Each row below has a hidden score, from 0 to 40, with 20 about the middle. What is it? The score is a weighted sum of the row's numbers plus the product of two more (or one squared), each taken from its middle value.
tensor([ -38,   49,  -13,  -66,   68,  100,   64,   40,  -13,  -40,  -62,   64,    6, -110,   38,
         -13,   43]): 30
tensor([-19, -12, -13,  27,  67,  15,   6, -19, -18,   5,  29,  -8, -24, -19, -28, -17,  -8]): 21
tensor([ 33,  -5, -51, -29,  37, -53, -31,  71,   4,   1, -23, -27, -11,  31,  28,  49, -50]): 31
tensor([ 28,   3, -28, -21,  56,  34,  52, -11,  -7, -25, -60, -36,  21,  32,  15, -25, -19]): 18
tensor([-36, -46,  -3,  17, -60, -68, -28, -70,  12,  30, 105,  53, -48,  -1, -19, -30,  17]): 30
tensor([-63,  -4,   9,  -3, -61,  52,  20,  43,  77, -21, -46,  78,  63, -80, -33,  -4, -71]): 30
tensor([-13, -31, -29, -18, -23, -18, -19,  13,  60, -14, -16,  -4, -31, -25,  65,  59,  38]): 29
tensor([ 49, -62,  41, -96, -51, -44,   5,  34,  23, -25, -14,  -2,  43,  24,  52,  -1, -26]): 31
tensor([  8, -10, -27, -13, -18, -37, -14, -18,  45,  77,  43, -10, -20, -27, -36, -14, -22]): 14
tensor([-14, -17,   8,  31,  67,  61,  19, -18, -29,  -8, -24,  25,  -2,  -7, -20, -24, -19]): 15
tensor([ 20,  42,  64,  28,   8, -13, -23, -14, -33, -36,   1,  -5, -13, -10,  54,  48,  38]): 30
tensor([ -4, -20, -24, -18, -17,  -3,  48,  33, -13,  -7, -20,  37,  58,  18, -16, -13, -11]): 16
tensor([  2,  12, -21, -39, -13, -25, -40, -90, -21,  85,  60, -27,   5, -11, -16, -18, -59]): 16
tensor([-40, -13, -13,  10,  -4,  43, -14,  35,  85, -21, -66,  25,  48,  47,   2, -18, -19]): 11
tensor([ 83,  96,  75,  -1, -10, -41, -23,  -2, -23, -25, -40, -41,  -6, -10,  42,  22,   5]): 26
tensor([-58, -65, -74, -14, -30,   5, -21,  79,  51, -19, -14,  90, -17, -58, -30, -60,   8]): 32
tensor([ 127,  127,   97,   -7,  -14,  -95,   47,  -52,  -86,   34,  -31,   96,  110,  -42, -105,
         -18,  -66]): 21
tensor([  2, -19, -21,  -9, -31, -23, -19, -23,   0,  30,  65, -21, -26, -31, -17, -19,  -6]): 18
tensor([-22, -22, -40, -22,  -7,   7,   1,  39,  56, -14, -10,  57,  32,  24, -38, -32, -15]): 21
tensor([-58,   7, -23,  58, -64,  20, -26,  57,  35,   4,  22, -92,   1,  77,  35,  76,   4]): 7
tensor([ -2, -33, -26, -27, -26, -13,   2,  69,   7, -13,  -9, -22, -36, -29,   8,  47,  51]): 21
tensor([ 47,  54,  46,  16,  30, -52, -28, -11, -49,  12,  20, -20, -33,  -8, -47,  -9, -51]): 23
tensor([  39,   13,    7,   -6,   75,   34,  -50,  -11,   -2,  -65, -103,    3,  -27,   37,   31,
          -1,   33]): 30
tensor([  85,  -14,   44,    3,   53,    3,  -12,   47,  -31, -127,    8,  -22,   82,   -8,  -77,
         -85,   26]): 22
tensor([ 45,  65,  74,  16,  -6, -25, -24, -26, -30, -15, -10,  22, -27, -30, -14, -16, -21]): 23
tensor([ 59,   2, -38,   4, -20, -15,  50,  50, -18, -26, -25,  26,  65,  14, -70, -37, -17]): 14
tensor([ -2, -31, -15, -13, -10, -10,  22,  51,  -9,  -5, -17, -23, -20,  18,  45,  12,   8]): 19
tensor([-31, -18, -30,  -7, -21, -34,  18,  72,  22, -32, -20,  31,  11, -13, -16, -21,  13]): 30
tensor([  3, -29, -27, -31,  -3,  12,   8,  56,   8, -20, -48,   5, -37, -14, -13,   4,  21]): 21
tensor([ 43,  57,  47, -12, -18, -28, -17, -25, -22, -15, -16, -10,   8,  32,  -4, -15,  -7]): 19
tensor([ -7, -20,  13,  23,  55,  56,  33, -26, -34,   6, -34,  11,   5,  29,   3,  -6, -15]): 12
tensor([  6, -24, -24, -31, -33, -15,   4,  72, -14,   0,  85, -43,  23, -24, -26,  -4, -32]): 18
tensor([ -9, -20, -21, -14, -22, -16, -14,  57,  48, -20, -24, -17, -30, -20,  -1,  48,  52]): 21
tensor([  1, -23, -19, -12, -22, -22,  -5,  42,  57,  -2,  -2,  50,   5,  -9, -17, -14,  -3]): 21
tensor([-10, -25, -21, -27, -39, -29, -28,  37,  26,  42,  82, -42,  31, -24, -23,  -9, -42]): 15
tensor([-18, -22, -15, -13, -20, -20, -16,  -7,  64,  42,  81,  -9, -39, -23, -19, -17,  -7]): 21
tensor([ 13,  -5, -15, -17,  -5, -50, -23,  38,  73,  30,  65, -12, -52,   8, -40, -13, -28]): 25
tensor([ 49,  49,  61,  22,  25, -53, -33, -25, -42,  13,   7, -22, -24,  -7, -36, -11, -28]): 20
tensor([  3, -15, -20,  -8, -21, -22, -23,  -6,  67,  65,  79, -31, -28,  -5, -22, -11,  -9]): 14
tensor([ 45,   9, -43,  42,  99, -21, -31, -13, -22, -43, -60,  30,  64,  14, -32, -30,  -2]): 21
tensor([ -9, -23, -24, -11,   7,  28,  77,  -6, -22, -15, -20, -22, -16,  28,  44,   9,  -3]): 20
tensor([  0, -35, -41,  12,  66,   9,  21, -27, -20,  15,  -9, -18, -46,  22,  91,  66,  -3]): 37
tensor([-10,  -8,  -7,  39,  70,  20,   3, -22, -21, -14, -21, -18, -25, -21,  18,  72,  57]): 25
tensor([-17, -23, -25, -12,  -3,  18,  60,  13, -24,  -4, -30,  -8,   0,  35,  21,  -2,  -3]): 17
tensor([123, 126,  80,   3,   5, -90,  -8, -26, -47,   8, -42,  69, 111, -33, -69, -30, -57]): 15
tensor([ 27,  67,  64,  20,  -2, -20, -22, -25, -26, -11, -18, -22, -33, -17,  61,  60,  43]): 28
tensor([ 39,  81,  82,   8, -12, -19, -20, -31, -26, -16, -27,  -8,  19,  35,   2, -17,  -8]): 17
tensor([ -3, -13, -29, -13, -11, -37, -28,  30,  74,  -8, -21,  24,  52,  25, -19, -21,   3]): 18
tensor([ 21,  51,  26, -14, -11,   9,  -4, -22, -50,  -5,   0, -17, -35,  15,   8,  49,  50]): 19
tensor([ -5, -29,  17,  -9, -14,  20,  58,  30, -22, -41,  55,  -1,  20,   0, -52, -72, -18]): 32
tensor([ -6, -35, -18, -14, -28,  11,  -1,  36,   7,  14,  21, -11, -15, -17,  -7, -24, -18]): 14
tensor([-21, -15, -15,  -5,  -3, -33, -27,   8,  79,  38,  30, -24, -14, -12, -16, -18, -24]): 20
tensor([  5, -25, -14, -39,  47,  58,  66, -24, -38, -10,  -6, -22, -31, -22,  60,  77,  43]): 29
tensor([-44,  53,  44,  78, -26, -10, -57, -47, -16,  -5, -15, -69,   5,  59,  88,  14, -26]): 22
tensor([ 21,  39,  53,  27,  35, -16, -19, -30, -19,  -5, -23,   1, -37,  11,  61,  29,  15]): 30
tensor([ 22, -10, -33, -25, -10, -50,  -3,   1,  59,  75,  83,  -6,  -4, -27, -29,  -8, -38]): 18
tensor([  0, -27, -14, -29, -35, -16, -29,  25,  57,  26,  84, -35,  30, -19, -27, -15, -31]): 17
tensor([ 17,  67,  58, -13,   6, -48, -26, -34, -28,  15, -59,  17,  67,  58,  -2, -23, -17]): 18
tensor([ 32,   7, -10, -28, -25, -26,  69,  26, -48,  91,  59,  24,  -3, -64, -56,  -8, -55]): 19
tensor([-12, -20, -33, -15, -21, -18, -13,  66,  33, -11, -21, -21, -28, -11, -11,  51,  33]): 20
tensor([ -5, -21, -23, -15, -16, -23, -23,  18,  78, -15, -14, -18, -35,   1,  62,  42,  15]): 30
tensor([-10, -20, -22, -11,  73,  48,  68, -22, -29,   1, -27,  34,  -5, -33, -12, -20,  -4]): 23
tensor([ 45,  54,  34, -14, -17, -27, -22, -28, -29,  -7, -20, -10, -23, -16,   4,  51,  57]): 21
tensor([ 46,  63,  42, -21, -21, -21, -28, -23, -33, -13, -25,  -7,  15,  31,  11,  -7, -12]): 19
tensor([ -6, -19, -23, -17,   4,  41,  82,  -8, -25, -15, -20, -20, -17,  23,  42,  10,   2]): 19
tensor([-59,  -7,   2, -10,  14, -62, -36, -43,   1,  99,   8, -27,  22,  16, -18, -35, -36]): 15
tensor([ 51,  55,  22,  21,  -1, -68, -51,  -9, -14,  10, -17,  -1,  -8, -24,  -1,  36,  66]): 22
tensor([  4,  26,  35,  36,  26, -12, -24, -26, -30, -17,  -9,  -2, -24, -22, -28, -18, -16]): 22
tensor([ 127,   72,   90,   90,  -53, -109,    5,   17,   18,  -63,  -24,   -6,   15,  -78,    2,
         -37,   73]): 17
tensor([-36, -13, -30,  14, -24, -91, -18,  10,  18, -28, -19,  -1,  25,  33,  -1, -41,  28]): 26
tensor([  35,   23,  127,   -5,  -89,  -16,  -36,   11,  -46, -127,   82,   16,   47,   24,  -76,
         -91,   54]): 33
tensor([-28, -17, -42,  29,  85,  29,  11, -24, -50,  13,  83, -32,  -5, -25, -40, -14, -22]): 20
tensor([ 12, -20, -24, -39,  -7,   9, -29,  71,  60, -39, -61,   6,  21,  36,   9,  -7,  18]): 19
tensor([ 42, -38,   9, -36, -58, -44, -12, -17,  38, -40, -31,   0,  60,  -1,  11, -21,  -6]): 21
tensor([ -2, -25, -20, -19, -21, -15, -27,  -1,  68, -10,  -2,  -8, -23, -23, -16, -10,  -8]): 23
tensor([  9, -27,  12,  14,  47,  20,  18, -33, -46, -45,   1,  12,  17,  43,  -9, -37, -10]): 22
tensor([ 28,   6, -13,  42,  59,  15,  -8,  -2, -21, -26, -26, -22,  10,  39, -14, -22,  -6]): 15
tensor([-12, -28, -24,  -8,  36,  59,  75, -29, -19,  -9, -17,   4,  -4, -25, -16,  -9, -18]): 22
tensor([ -9, -22, -14,  23,  80,  40,  13, -29, -25, -15, -29,  32,  67,  26, -13, -10,  -9]): 17
tensor([  3, -20, -29, -34,  25,  71,  69,  -6, -11,  42,  37, -18, -56, -24,   0, -11,  12]): 15
tensor([ 43,  45,  27, -14,  -9, -24, -27, -26, -31,  15,  39, -26, -24, -12, -21, -18, -12]): 19
tensor([-24, -41, -99, -39,  60,  49,  91,   4,  -3,  55, -22, -46, -15,  81,  68,  52, -27]): 20
tensor([ -3, -15, -25,  -3,  51,  58,  63, -24, -39, -28,  -4, -38,   3, -16,  12,  72,  47]): 21
tensor([-10, -17, -28,  -6,  47,  47,  50, -28, -46, -27,  10, -15,  94,  26, -21,   1, -33]): 16
tensor([-50, -44, -41, -28, -13,  69,  79,  38, -58, -25,  31,  -9,  -7,  96,  -5, -25, -15]): 21
tensor([ -8, -25, -15, -22, -18,  -5,  37,  38, -14, -12, -22,   8,  39,  29, -20, -11, -13]): 18
tensor([-14, -25, -23,  -7, -25, -38, -26,  54,  58,  -4,  -6,  31,  64,  26, -25, -24,  -4]): 15
tensor([-76,   5,  -7,  37, -32,  -3,  86,  25,   3, -47,  -8,  -9, -36,  45,  63,  43,  17]): 34
